Where one turn sends some rows of the set: a few examples, then the rows asked:
mamak: [  9  10  -6 -22 -15  -6 -12  26  11  -2  16  16 -14   7   1   0   8 -25
 -10   0 -12   5 -10   0   4 -28 -16  -4  21  36  13 -10 -13  32   9  33
  -2  42 -19  18  15  30  -3 -15  -8]
natut: [ 24  -1  -7 -10  -9  -6 -13  -5  22 -13  11  32  13   8  14   9  17  -9
   8 -13  11   0 -25  -4 -16 -25 -16   5  24  41  -4   3  33  -5  -6  36
 -40  10  -3 -22  22   4  -5  -7   8]
rogi: [ 10 -30  14 -20   2  24 -15  12 -32 -22   7  23  -4  -5  14 -22   9  -4
  26   0   1   2 -11 -13  -7 -26  -8   1   3  15   0   1  19 -12  -8  16
  -1   6 -14  14 -11  15   1   8 -28]
Pakez: [ 24  -8  16   8 -11   3  -9  24  -4 -14  20  -8  23  10  20 -14  21  -6
  19  -8  -2 -19 -25 -17 -20 -20 -28 -10   0  41   2  -3  34   2  11  42
 -19  11  -9  10  14  16  -2  23   4]
Vulud: [  7  13   8 -26 -24  -2  17  21   6 -31   0  10  16 -10  -1  -2  -1  -6
   8 -23 -16  -1  -7 -15 -34 -21  12  -5  39   2  20   8  29   6 -19  25
 -32  21 -10  14   7  21  13   7  -3]
Damu: [  7  15  19   9 -27   2   7   6   6 -27  17  15  19 -16  27   7  22  -1
   7 -12 -15  13 -29 -26 -15 -34   5 -10  -2  20  14 -12  -6   2 -17  13
   6  -3  -6  26  15  14 -10   1 -26]
bimuz: [ 11   3  25 -14   2  -8   1  30  11 -18   6  17  -8  25  13   2  16  -7
  -5  19  -3  12  -4  20 -10 -34 -20   5  -2  31  -1 -13  -7  -2   7  31
  -9  18 -29  -7   7  33   6 -12   5]
veza: [  6  -7  17   6 -28  15   7  21   6 -51  12  33  28   1  11  13  -2  -1
 -16  25  -9  -1 -11  -4 -16   0   4   2  19  16   0 -16  23  18 -11   5
  -9   8  -2   4  21  32   8  -3  -4]
rupiz: [ 19 -22   5 -22   4  19 -16  13 -24 -28  12  21   6   0  27 -18  12  -3
  29  -9   6  -7 -12  -7   9 -27 -14  14   7  21  -5   6  26 -11  -5   9
  -6  -2  -5  19   5  20  -5  21 -23]
vur: [ 21 -30 -10 -10 -25  10 -27   6 -12 -15  24  30  -2   8  19   2  16 -14
   2  -5  -5 -21  -9 -36  -5 -16 -32 -13   3  24  11   5  43  19   0   9
   4  27  -7  -1  19  20  -3   4  -8]
vutig: [ -4 -25  26  -1  -3   4  16   4  15 -28  38   7  -3  -5  23   4  11   5
   0 -18  -6   6  -4 -16   4  -6  -1 -22   6   9  15  -1   2  10 -11  -1
  13  12 -17  26  11  27   3   0 -16]
Nabe: [  6 -24 -10 -14 -14   7 -13  10  16 -11  35  28   2  -3  15   9 -15  -6
  25 -18  12  -6  11   1  14 -20 -29  -3  32  32  -5  13  25  18 -10  24
 -27  14  -4  -2  24  22   4  -7  12]
divit: [ 13  -7  27  11  -9  16   1  23  -8  -6  24 -15  14   8  14 -22  15  -8
  22  -3  -7 -21 -21 -15 -14 -26 -18 -19   0  28  14  -7  20   5   8  33
 -10  19 -15  16   8  26   7  28   1]
fud: [ 12  13  -1 -36 -11   1  -6  17 -11  -6   6  17   6   3  21  17   1 -14
   7   7 -19  13  12   1  10 -29   3  28  -1  14   5 -25   5  10   3  23
   3  24 -25   3   5  30  -1 -16   1]
sal: [  9   3  -9 -14  -7  -2  -9 -18  31 -14  23  33  -1   7  13  10   8  -6
   3 -14  11   0 -14   0 -12 -26  -5   2  30  39   6   6  17  -9 -15  23
 -35  17   7 -22  19  11  -4  -4   8]
zed: [ 12   4  -8  -7 -13  -9  -7  -5  33 -25  32  27   9   8  24  12 -10   5
  13 -15 -16  -1  -6 -12   7 -39 -17  16  19  28   3 -12  13   0 -16  16
 -40   7  -7  -6  16  15  13  19  24]
bikod: [ 11   2  20 -20   0 -12  -5  42   5 -10   5  22   1  12  13   0  14  -1
   3   9 -10  11  -6  12 -21 -42  -7   0  -2  25   6  -5 -13  -5   9  42
 -13  20 -27  -7   5  41   1  -4   4]
vusi: [ 25  10 -11 -14 -14  -1 -10   6  21 -30  31  28   8  10  29   5   1  -2
  19 -21  -9 -10 -10  -1  18 -37  -8  21  15  30  -5  -7  22   1 -12  13
 -29   0  -5   7  26  16  13  27  17]
kole: [ 22 -13   4  -8 -30  11 -21   5 -14 -20  18  23  -6  -1   7  -5  26  -5
  -1   1 -16 -21 -19 -43 -10 -27 -18 -13  -7  18  14  -2  35  14  -2   8
  12  39  -9  -3  15  21   0   3 -14]
Lub: [ 12 -13  12  -7  -8  17 -10  -7  14 -32  16  20 -17   3   0   6   3  10
   4  -4 -23 -18 -12 -29  10 -21 -17   4  -9  11  17 -16  19  28 -11  -4
  11  28 -12  -6   6   1 -14   0  -6]
lof: [  5  -4  15 -15   6   6  -2  -3  -8 -34   8  20  -6 -10  13 -13  -3 -14
  34  -3   8  13 -21  10 -20 -33   3  -5  -1  25  18  -9   7 -11 -12  19
   8   9 -14   4   6  -7  -9  15 -19]
Golaf: [  0  -7  25   9 -21   3  13  13  12  -4  12   0   8  -1 -15   1  -7 -14
  21  -7   2  -9 -18 -13 -12 -36 -15 -20 -13  25  24  -8  25  23   1  35
 -17  13 -15  10   9  34 -19  17   1]
putub: [  0  -4 -10 -11 -15   0  -3   9  25 -14  29  25   4  -9  12  14 -15   1
  29 -26   8   4  12  -1   9 -38 -12   1  29  29   0  21  19  12 -14  30
 -33  12   3  -1  12  18   1  -7  13]
sudos: [  7   0   0 -21  -8   4  -6  34  11   4  24  21 -15   7   4   2   7 -18
 -16  -2 -31  -2  -1 -13  -2 -27 -24  -5  16  30  15 -18 -11  21  14  33
 -11  42 -18   6  10  34  -3 -12  -7]
mir: [  9   1  15  -3  -8  14  17  13   5 -49  13  17   2   8  14 -10   9 -15
 -17  -8 -14  13 -18  14 -18 -16  -7  -8  43  10  -3   4  29  22 -10   5
 -15   5 -11  26  16  15  -1 -15 -17]
siz: [  9  12  -5 -41  -7   2 -11  19  -9  -5  15  16  -5   7  28   2   5 -13
   6   4 -28   3   9   1   4 -33   8  18   0   4   4 -14  -5  -2   1  20
   8  26 -19  -5  14  23  -3 -18  -8]
kes: [ -8 -16  35   2 -18  -8   7   2   5 -20  22  11   7 -12  19   9  10  -3
   3   1  -3  11 -24 -30 -26  -1 -12  -5   0  10  22  -8  19  17 -16  26
 -17   4 -17   1  -4  30 -12 -22 -24]
Nobi: [ 22  -5   8   4 -19  -4   0  16   1 -25   9  -6  39  -9   8   0 -12  -8
  -7   7  -4  16 -15  -5 -10 -19  -1  -7  33  -5   7  -8  15  22 -12  14
 -12   9  -8  27  37  15   7 -10  -4]
zani: [ -2   6  15 -19 -28  22   1  13   8 -44  17  21  -3   8  13 -12  -1   3
   0   4  -9 -16 -11  -3 -24 -19  -4  -6  45  12  13   7 -15   7 -28   7
 -16  11   9  -3  25  15  15   8 -12]
fut: [  6 -21  15 -11 -24  17  17   9  17 -19   2  16  28  11   3   9  -8   9
  -9  -2 -16  -6   9 -26 -22 -28 -20 -14  28 -10   2 -10   8  -3 -16   7
 -23  16  -6  -5  13  11  19  -3   8]

divit moves to rogi
mamak moves to bimuz
Now these:
veza moves to Nobi
Vulud moves to zani
vur moves to Pakez
lof moves to Lub
Damu moves to vutig
Nabe moves to natut
sudos moves to bikod
sal moves to zed

